0: [118 156 118 106 126 167 149 122 143 155 120 160 113 151 159 152]
1: [125 110  97 111 182 141 112 111 132 176 111 153 117 148 135 150]
2: [106 126 107 126 149 179 144 149 116 111 120 143 162 137 191 105]
3: [110 158 103  79  81  90 118  83 188  78  82 129  55 185 129 171]
4: [182  78 153 106 151  90 163 170  92  51 159  54 121  78 109 122]
5: [131 123 152 133 135 107 136 121 134 125 103 128 131 122  97 123]
6: [116  78  83 113 114 149 167 211 107  89 156 150 169 105 255  95]
7: [151  97 182 207 119 141 160 149 107 105 159  91 131 105  95  95]
8: [ 94 143 120 104 102 141 146 142 146 103 114 148 126 153 156 130]
9: [121 200  83  90 147 145  91  56 107 152 152 134  93 127  76 117]
10: [147 105 164 142 119 123 113 141  80  98 175 107 172  89  95 117]
11: [148 126 111 178 122  86 125 149 125 134 126  97 128 108  88 105]
12: [158 105 190 189  92 105 202 110 125 111 102 100 136 105  76 103]
13: [139 165 132 124 107  79 157  83 210 217 102 114 109 148 138 174]
14: [151 105 145 128 161 112 153 132 119 127 109 119 140  98 102 103]
15: [195  78 242 214 134  98  99 185 100 117 197 100 184  78 102  57]
16: [205  97 149 189 139  90 149 164  80  89 126  91 148  78  95 103]
17: [ 97  97 141 153  92 128  99  94 150  98 136 134  55 168 109 146]
18: [121 140 116 128 125 128 170 103 150 127  55 100 140 162 193 122]
19: [161 111 137 179 130 105 149 116  92 155 144  80 131  98  87 122]
20: [179 174  94 106 185 105  99 103 114 215 115 114 144 140 134 185]
21: [123 107 143 150  88 129 104 116 129 109 142 118  90 145  96 127]

[166 146 113 114 165  95 108 124 109 168 131 101 148 121 112 162] 20 5 1
[ 97 151 116  53 244 117  79 132 114 132 115 154 126 144 138 137] 1 20 0
[157 117 134 171 120 111 116 178  92 106 194 102 163  89 102 130] 10 11 16
[110  78 110 106 130 175 113 176 107 152 131 158 172 117 166  57] 2 6 8
[ 77 122 116 163 114 255 142 149 114  98 121 147 214 136 159  95] 2 8 0
[ 77 127 141  79  92 145 106 110 119  98 102 164 102 162 120 117] 8 21 17
[161 111 141 181 114  98 106 208  92 111 231  91 184  89  95 122] 10 7 16
[116 174  94  53 107 123 129 110 212 105  93 125  55 144 134 171] 3 8 0
[ 87 146 104  99  83 103 147  73 196 124  99 139  89 163 132 160] 3 8 0
[121 162 116 104 102 155 152 108 147 170 116 144 110 151 136 152] 0 8 1
